(in the rows, 128 means zero)
M: 3 groups of rows, each row roughly a mix of its group's hidden directions:
M (132 x 13):
[[116 116 113  87  86 110 103 141 131  88 128 141 124]
 [111 146 141 143 123  94 133 150  83 107  89 129 140]
 [131 105 121 119 158 136 151  89  77 140 130 114 143]
 [117 108 180 147 156 146 156 116 115 144 103 135 139]
 [141 151 121  94 108  95 118 156 144 114  89 149 144]
 [149 110 140 141 131  80 101 118 111 113 162 156 115]
 [136  89 104 146 148 105 103 105 115 145 129 149 166]
 [126 145 161 151  88 163  94 122 142 113 130 142 111]
 [116 128 131 110 165 100 177  97 114 117 116 108 134]
 [122 128 119  70 148 124 134 139  80 142 121 113 136]
 [142 167 130 137  95 111 129 147 158 103  87 130 117]
 [133 101  81 137 133 159 104 142 155 107 107 139 147]
 [ 96 159 147 111 123  96 157 117 100 128 156 120 104]
 [132 135  95 147 156 131 155 105 156 156 166 129 147]
 [102 171 151 120 130 159 145 113 147 106  94 113 127]
 [176 115 127 150 130 117 147 117 171 104 151 145 135]
 [169 136  81 136 105 110 113 114 133 116 148 153 144]
 [164 111 112 135 129 165 147 117 155 120 174 138 135]
 [139 102 144 151 125  81 154 142 126 113 155 162 137]
 [131 135 138 162 156 191 108 129 119 129 131 143 138]
 [127 114 139  92  94 151 122  98 117 135 118 173 148]
 [102 144 145  97 129 104 127 161  97 133 120 101  92]
 [122 126 144 122 159  97 167 117 121 106  82 108 126]
 [146 130 139 157 104 124 169 166 144 141 118  98 108]
 [105 106 122 102 154 119 117 128  68 140 133 110 117]
 [121 117  96 140 145 127 141 109 145 133 193 132 119]
 [137 114 107 126 104 137  97 121 150  93 139 156 170]
 [148 150 139 151 110 129 126 127 185 114 124 155 101]
 [ 85 158 127  96 143 165 149 109 142 137 117 115 139]
 [136 118 167 104 124 172 124 121 146 138 172 141 124]
 [124 141 176 128 137 158 168 120 138 104 147 135 102]
 [139  95 101 130 153 173 149 109 122 146 140 129 160]
 [129 133 143 165 134 186 110 111 139 133 132 139 159]
 [160 148 115 146 122 141 110 153 132 105 115 125  73]
 [122 104 117 119 142 111 170 109 123 158 160  95 108]
 [136 107 141 123 138 147 116 157  81 112  81 124 138]
 [112 143 140 124 113 123 108 121 109 117  98 104  68]
 [121 134 138 144 119 159  99 111 162 137 145 123  76]
 [140 110 117 110 131  94 107 147  82 157 150 110 115]
 [169 108 147 120 120 120  86 114 101 117 102 155 133]
 [141 139 105 102  84 133 107 120 175 117 143 122 109]
 [125 157 138 122 117 129 133 151  71 140  91 148 118]
 [156 102 103 139 133 130 133 138 154  78 158 134 108]
 [156  95  99 126 131  79 139 148 141 122 130 138 158]
 [114 109 171 125 120 111 158 143 126 157 154 111  94]
 [122 129 143  98 143 121 122  95 138  96 134 181 147]
 [112 113 113 103 123 129 129 141  57 137 134 119 135]
 [144  95 103 134 164 140 159  98 143 117 143 139 158]
 [130 171 126 115 115  93 146 142 136  91  97 129 106]
 [115 158 164 112 126 146 148 129  98 139  82 147 125]
 [ 94 130 152 137 126 134 119 142 151 146  73 101 136]
 [112 126 154 120 104 139  96 146 104 105  97 121  87]
 [139 135 127 147 102  93  86 162 140 149 132 157 130]
 [138 159 108  89 138  78 152 106 121 128 127 119 117]
 [109 155 159 123 112  86 111 143 125 109 101 117  97]
 [ 80 147 130  97 158 115 169 126 120 140 123 113 131]
 [109  79 143 109 102 138 119 167 120 118 143 126 100]
 [112 107  97 123 140 117  98 117 147  74 106 119 124]
 [125 140 136 110 118 146  90 121 110 104 103 120  75]
 [133 117 137  99 125  85 124 137  80 144 136 160 140]
 [101  99 156 167 125 138 141 128 111 148 140  98  97]
 [106 144 156 128 142  82 136 141 145  91 118 152 107]
 [136 107 124 145 140 117 127 102 174  80 105 118 136]
 [129 100 136 159 129 117  98 113 129 175 120 134 167]
 [135 158 120  97 120 146 163 122  79 136 133 106 113]
 [144 116 170 161 152  98 160 133 142 116 116 144 147]
 [142 119 109  99 112 180  95 102 137 135 109 120 128]
 [148  80 119 144 133 154  97 166 143 127 109 132 116]
 [115  97 145 116 113 111 119  99  94 124 128 132 180]
 [126 143 121 148 117 135 144 137 154  85 148 165  91]
 [128 135  94 119 132 106 140 159 134 182 138 137 157]
 [116 116  98 141 144 117 132 107 117 134 140  96  71]
 [106 169 146 125 153  77 139 140 124 107 128 108 130]
 [109 113 144 120 152 123 184 132 116  94 133 116 156]
 [133 164  90 102  99 146 128 141 138 117 168 127 112]
 [156 137 139 154 115 157 147 126 172 118 152 163 135]
 [105 114 104 121 140 143 113 126 101 172 162 151 153]
 [109 123 123 144 109 141 164 156 107 179 130 104 126]
 [136 157 137  89 112 118 136 119 174  96 129 151 115]
 [138 128 108 150 120 162  82  91 149 104 126 133 127]
 [105 130 144  92 107 126 145  94 154 112 136 157 161]
 [126 154 129  66 131 135 148 132 123  88 117 130 114]
 [102 122 134 150 153 135 160 134  89 154 126  96 103]
 [ 92 130 161 150 113 120 177 127 125 150 127 140 155]
 [110 167 136 143 111 106 113 141 113 170 126 159 103]
 [138 142 108 128 146 105 132 100 135 146 119  96  73]
 [142 115  91 134 129 180 128  96 122 105 126 144 150]
 [149 124 140 163 116 137 119 116 184 157 122 152 125]
 [120 135 147 134 127  84 104  95  85 110 123 149 121]
 [129 128 122 103 131 109 105 133 105 171 116  78 146]
 [143 133  93  84 143 172 118 129 145 124 138 148 149]
 [131 145 123 176 169 122 138 124 135 155 145 123  92]
 [147 152 108 126 141 108  89 122 114  91 110 141  92]
 [126 140 168 131 152 135 145 128 102 156 130 107  80]
 [ 85 140 117 115  89 139 111 117  82 146 132 125 134]
 [146 121 153 159 164 112 106 112 142 130 101  97 155]
 [141 106 139 143 113 124  95 147 163 133 118 125  75]
 [127 166 124 113 104 104 120 136  71 143 114 132 116]
 [106 146 109 138 166 158 147 147  91 145 104 114 122]
 [114 115 137 146 134 191 133 121 132 132  89 137 149]
 [146 155  98 104 128 143 119 117 162 122 123 154 173]
 [126 174 101 100 129  95 114 118 130 104 134 142  95]
 [138 144 121 149 122 142 118 108 133 119  91 135 189]
 [165 138 154 128 104 119 138 160 102 131  89 126 101]
 [ 95 149 152 117 127  80 110 135 109 109 106 125 101]
 [ 89 148 112 124 145 122 142 143 116 145 137  70 134]
 [113 103  74 101 158 150 132 124 106 132 138 118 143]
 [118 134  98 137 116 125 149 171 106 140 148  91  98]
 [127 144 138  88 146 147 135 131 105 125  87  84 136]
 [129 141 115 124 168 100 174 114 100 148 148 112 124]
 [125 119 100 165 140 126 102 128 136 127 121 113  69]
 [111 121 134 132 125 156 103  90 129 164 121 171 149]
 [101 105 138 143 110 173 146 118 129 150 124 107 168]
 [153  90 124 151 142 124 132 167 148 138 140 151 164]
 [100 135 113 100 118 112 160 136 140 141 170 165 125]
 [141 102 133 144 133 178 107 114 147 123 167 146 144]
 [120 152 165 123 113 123 101 119 108 110 109 121  77]
 [105 101 107 109 135 129 123 126  69 142 145 115 153]
 [110 151 161 131 112  96 118 125 138 105  85 102 108]
 [135 106 142 131 123 145 107 149  85 171 106 102 126]
 [129 125 104 130 152 153 171 112 161 131 145 149 162]
 [151 123 134 143 104 139 154 141 150  88 134 166  97]
 [153 152  83 106 157 116 135  90 143 138 129 116 115]
 [131 115 157 159 113 151 149 107 150  97 118 167 138]
 [131 130 143  98  91 151 178 136 137 100 111 119 126]
 [111 174 131 112 143 155 121 131 103 104  95 114 101]
 [142 126 116 120 161 111 123 138 124  71 134  87 125]
 [ 96 133 154 111 100 152 143 133 116 122 142 143 180]
 [146 115 103 141 125  98 125 141 163 118 152 160 167]
 [115 153 168 125 117  79 124 119 102 127 107 114 107]
 [ 97 155 161 129 107 139 115  95  92 139 104 113 125]
 [159 115 102 115  97  96 111 145 147 131 164 142 106]]
which group is each row in? (one row of each group first):
[103 131 116  73 148 149 127 104 108 114 135 157 139]
N
[ 77 142 148 130 142 133 135 104 106 148  92 139 151]
L
[127 131 122 106 114  85 155 159 122 133  91 127 162]
D

[141 103 121 179 127 150 128 132 147 165 138 159 116]
N
[160 115 108  85 129 101 126  98 118 118 103 100 112]
D
[154 121 116 118 109 148  91 105 178 115 141 145 136]
D
[132 103 137 160 129 102 160 111 139 144 167 125 163]
D
[133 138 103 103 126 116 134 188 105 156 115 117 117]
L
[ 92 145 125  98 146 133 163 123 128 112  94  91 121]
L
[141 154 147  85 120  94 112 136 107  97 118 145 105]
D
[106 103 106 138 107 137 124 102 152 142 134  90  86]
D
[106  89 106 124 150 102  82 144 106 136 112 127 135]
L
[121 153 180 115 138 135 160 151 128 165 141 134 121]
D
[160 108  91 136 148 128 148 122 129 141 153 163 161]
L
